128 stands for zero in the data rows.
Here are some points, one per row:
[133 104 144  84 157 123 120 137 131 128 133 130 117 108  94 105 147 131 153 125 144 120 156 106 146 163 127 132 123  78 126 137]
[151 143 137 114 124 179 143  64 150 160 122 154 166 137 197 200  96  66 110 191 100  92  88 190  86 124 139 110  79 255  91  97]
[126 149 112 120 141 104 120 133 146 127 129 116 155 142 143 117 133 125 118 151 137 105  99 167 103 152 143 105 149 121 139 123]
[105 117 145 140 142 115 163  89 126 106 114 156 103 113 132 138 147 109 168 105  68 104  89  96 112 112 110 139 116 132 136 131]
[146 146 114 191 113  49 169 151 180 110 134 134 139 171  77 147 105  81  58 147  88 126 103 211 121 102 160 106  92 168 148 102]
[108 145 166 106 116 140 162  91  94 135 124 143 101 100 164 121 162 125 147 145 106 116 118 118 102 163 132  97 145 116 107 117]
[117 124 124 127 143 103 140 153 132 142 111 130 112 117 157 111 148 116 141 155 132 104 110 117 110 118 101 148 130 139 124 125]
[152  84 131  62 108 160  47 155  89 133 127  85 133 142 108 117 116 163  74 127 189 185 157 109 163 215 152 118 151  50 118 180]
[120 113 162 144 134 141 140  97 135 196  99 192 101 105 122 157 104  75 124 110  56 148 105 103  96  75 149  90 105 133 145 108]
[130 104 137  97 136 150 117 134 110 132 123 104 119 107 127 120 135 153 135 109 177 136 149 101 138 177 136 165 134  90 123 152]
[103 132 149 101 121 128 180 123 126 111 106 169 100 103 144 108 109 130 176 142 137 113 115 111 128 161 105 117 144 112 113  99]
[111 146  87 159 121  80 119 172 134  99 157  93 130 140  99 110 124 135  97 108 180 127 115 135 144 104 120 135 131  97 143 120]
[ 86 142 128 141 110 104 159 151 100 120 132  93 116 124 116 136 139 125 125 107 142 132 143 124 146 118  97 114 115 118 122 123]
[119 101 140 134 166 112 137 127 118 140 119 124  92  95 139 149 154 161 208  96  86 132 138 130  99 123 133  99 128 119 144  89]
[116 101 106 122 172 126 116 157 113 124 117  99 121 150 107 102 124 130 157  78 168 125 154  93 150 131 103 155 141 110 124 149]
[127 175 107 149 123 113 112 156 171  94 109  72 174 133 115 128  88 130 104 137 104 104  90 136 119 120  86 172 144 155 151 117]
[142 116 136  99 133 157 148  74 122 142 141 142  98  63 124  93 171 131 236 138 105 119 169 107 125 127 130 120 143 146 164 146]
[168 110 116  91 157 193  91  84 143 114 166 142 112 148 151 139  81 169 118 175 171 132 176 147 137 133 198 144 109 162 135 122]
[142 148  98  97  95 141 111 117  91 126 144  94 165  95 179 101 179 137 152 137 133 116 124 136 136 146 116 105 130 118  69 148]
[116 107 132 164 141 125 137 146 129 130 152 111 130 128 136 139 122 116  78 143 156 124 134 160  98 109 123 108 145 106 121 141]
[ 78 141 129 177  96  44 156 167 134 126 134 141 117 118  74 139 113 119  94  65 128 157 139 103 147  75 121 112 126  49 170  63]
[142 144 127 108 119 120 157  94 155 125 120 133  98 132 161 135 161 149 189 128 117 122 131 120 125 139 122 128 131 116 126 137]
[138 109 151 111 119 147 160 161 118 117 106 132 122  96 138 121 132 130 176 116 140 113 128  86 110 136 102 127 147 102 128 112]
[104 118 131 171 115 131 129 114  93 142 117 163 104 123 149 118 142 129 170  72  83 155 100  83 123 125 133 106 116 100 133 129]
[135 151 116 167 144  93 122 167 122 121 122 119 100 109 110 141 128 125 103  97 157 137 119 110 139 103  91 134 129 112 134 115]
[129 148 113 145 114  84 139 160 136 111 118  92 134 155 133 115  99 116 129  98 177 125 125 121 154 119  72 163 142 120 123 128]
[133 148 130 109 146 156 139 100 110 148  91 124 131 117 176 156 103 109 157  84  83 133 116 125 105 144 151 123  83 157 113 116]
[124 143 127  87 110 141 115  81 113 140 102 138 123 149 137 190  78 107 126 111  95 140 112 140 125 128 144 144  69 180 128 108]
[142 169 147  80 148 187 151  59 150 173 149 185 120 141 139 144 142  67 171  99 127 142 159 161 159 140 120 117  49 171  92 109]
[ 94 128 140 123 127 132 169 158 129 136 108  92 113 124 121 106 123 129 135  99 134 120 126 111 140 136 124 129 115  82 110 123]
[126 161  79 164  86  66 130 159 156 115 115  85 142 170 125 144 102  80  61 188 113 104  52 124 124  80 109 144 140 168 152  94]
[168 152 164  29  94 169  83  78 108 134 177 154 163 151 220 146 134 156  91 237 147 122 143 199 106 159 195 101 120 179 105 131]
[130 139 124 127 127 115 171 139 120 115 108 109 115 104 132 126 148 111 177 114 149 111 122 107 114 136 130 109 125 117 107 123]
[131 135 143 121 105 129 133 135  73 137 145 149 154 123 188 128 160 167 123 151 113 132  86 152  80 136 131 104 130 130 122 135]
[108 134 107 117 148 113 149 121 117 115 129 139 109 125 131 141 119 114 171  98 120 103 121 106 132 111 137 126 112 111 121 127]
[190 103 136  47 121 172  70 105  98  89 191 118 119 130 140  90 109 191  74 130 207 189 192 152 183 206 171 126 116 135 137 170]
[181 154  94 144 147 129  95 154 120  88 116  79 124  97 112 106 100 166 114 124  94 131 137 140 172 142 144 161 124 147 161 150]
[112 126 125 175 139  98 150 171 158  92 141  82 124 113 108 124 120  98 109 100 182 129 136 102 131 106  93 129 134  93 121 147]
[114 144 118 164 107  86 158 175 137 105 126 112 138 127  97 124 105 146 105 103 158 119 145  95 139  92 112 137 165  90 146 112]
[114 133 125 114 103 123 123 123 125 124 138 134 118 146 138 109 138 102  97 130 108 124 115 130  99 120 153 130 133 108 118 139]
[133 164 145  93 129 156 120 109 132 141 126 154 122 127 183 132 123 101 142 139 149 155 109 147 100 120 131 122 119 166 152 105]
[113 152 114 182 141  63 133 180 146  96 120 101 112 144  91 120 103 114 120 132 155 124 133 129 151 116 113 155 140 112 138 130]
[109 120 130 166 120  49 160 121 139 141 155 151 127 136  95 149 112 111  52 125  60 160 119 149 132  52 131 101 100 139 151  99]
[113 138 101 166 127  85 122 141 147 114 126 105 109 103  99 108  92 112 106 114 109 135 108  89 122  86 115 140 127  98 131  89]
[111 138 138 104 126 146 111 132  96  98 114 120 128 107 117  96 156 159 154 107 149 149 147 102 140 164 124 144 125  76 121 148]
[131 112 127 118 163 105 106 156  94 137 109  82 119 116  94 106 129 144 149  95 202 146 157 110 123 157 128 133 126 114 119 144]
[157 122 131 120 123  90 114 103  81 113 166 136 129 102 138 117 193 232 125 182  51 108  98 105 107 164 166 112 231 140 101 138]
[147 131  83 151 182 141 109 127 148  75 118 114 133 108 116 117  91 143  88 110  83 121 150 136 165 117 153 144 122 138 144 145]
[126 116 122 152 119 140 139 104 118 148 113 161 129 116 122 148 122 119 174 114  62 104 117 119 120 138 133 137  87 182 106 116]
[107 129 128 107 122 116 144 121 127 122 140 127 106 110 141 137 140 141 158 127 147 103 136 120 114 132 133 138 146 112  74 119]
[128 145 115 172 139  82 155 186 156 100 138 100 123 102  71 127 123  92  83 116 185 137 119 146 145 111  91 127 169 106 121  92]
[115 226 176  88  95 177 128  96 161 175 153 173 167 175 151 167  71 100 102 177 131 127 145 224 131 152 117 126  24 250 106  92]
[132 115 124  94 120 142 118 115 143 131 123 123 118 132 136  98 110 158 157 176 164 120 122 133 130 138 115 111 127 127 146 156]
[143 127 120  85 162 185  96 133 103 137 151 105 131 152 178 141 125 169 134 137 184 144 135 109 156 159 129 135 120 145 110 144]
[122 154 145 118 138 145 148 124 147 146 109 168 118 126 134 155 114  81 154 113  70 115 101 102 111 100 134 104 116 159 117 125]
[143 134 153 134 142 111 118 119 169 154 130 146 161 149 127 143 130  92  78 131 100 144 114 126 111 116 128 119 127 156 164 145]
[115 109 140 108 121 147  90 118 106 131 146 101 131 120  96  98 122 183 136 139 183 146 150 117 141 178 144 143 162  98 110 163]
[126 115 158 114 123 164 160  94 102 149 113 155 117  85 144 130 146 112 179 134  72 113 152 125 105 125 115 118  99 145 140 139]
[138  98 134 169 132  89 145 110 155 125 118 158 143 141  92 123  89 124 107 122 116 145 129 129 115  85 155 129 116 134 156 130]
[143 123 158 115 140 164 111  81 126 173 124 172 115  59 122 122 163 114 202  66  86 138 156 110 145 165 135 119  75 136 115 138]
These points spread out most along one direction. Take the direction at right angles to it along which they spread out most. Go by this last direction. Where along it does each point below lie, from 0 to 99? The average is 50, and the first point in the table lies past the average. One standard deviation of the points above along it is 16.
[ 94 147 106 166 125  65 119 190 132 115 113  91 149 129  79 111 117 114  98 121 168 129 124 136 132  97 118 126 131  81 159 123] --> 45
[139 121  79 162 129 151 107 139 147 117 148  80 180 122 131 126 157 150 126 142 109 110 124 125 124 109 127 160 148 126 161 156] --> 53
[140 103 119 160 141  96 129 126 164 127 119 136 148 143 134 165  91  78  52 157  87 104  77 141  60  60 147 134 147 160 120 126] --> 20
[120 102 123  79 140 132  47 120  89 152  63  74 150 177 153 139 119 196 125 141 158 150 113 110 113 205 128 169 154  94 121 165] --> 78
[147 108 153 132 115 131 130  83 121 123 170 171 113  89 161  86 182 159 205 150 118  84 132 118 120 140 153 110 178 114 122 121] --> 63
[140 119 132 150 157 113 143 107 113 149 119 151 147 154 112 129 120 119 106 122 136 139 132 110  95  89 125 126 162 117 117 132] --> 45
[136 147 120 124 101 121 164 128  91 112 126 124  83  97 117 104 128 119 156  95 120 101 116 125 126 119 122 131 129 109 128 154] --> 53
[ 93 156  95 135 135 113 161 121 130 120 129 153 111 103  98 127 140 127 164  85 135 129 133 117 134 111 138  87 124 133 118 122] --> 46
[130 136 109 138 149 128 119 153 148 118 130 116 153 149 132 172 141 107  82 146 123 130 112 163 133 120 150 116 164 133 114 124] --> 42
[144 134 112 112 129 181 105 144 110 122 126 123 131 131 170 174 133 118 114 158 135 140 115 134 127 152 135 135  88 169 137 101] --> 49
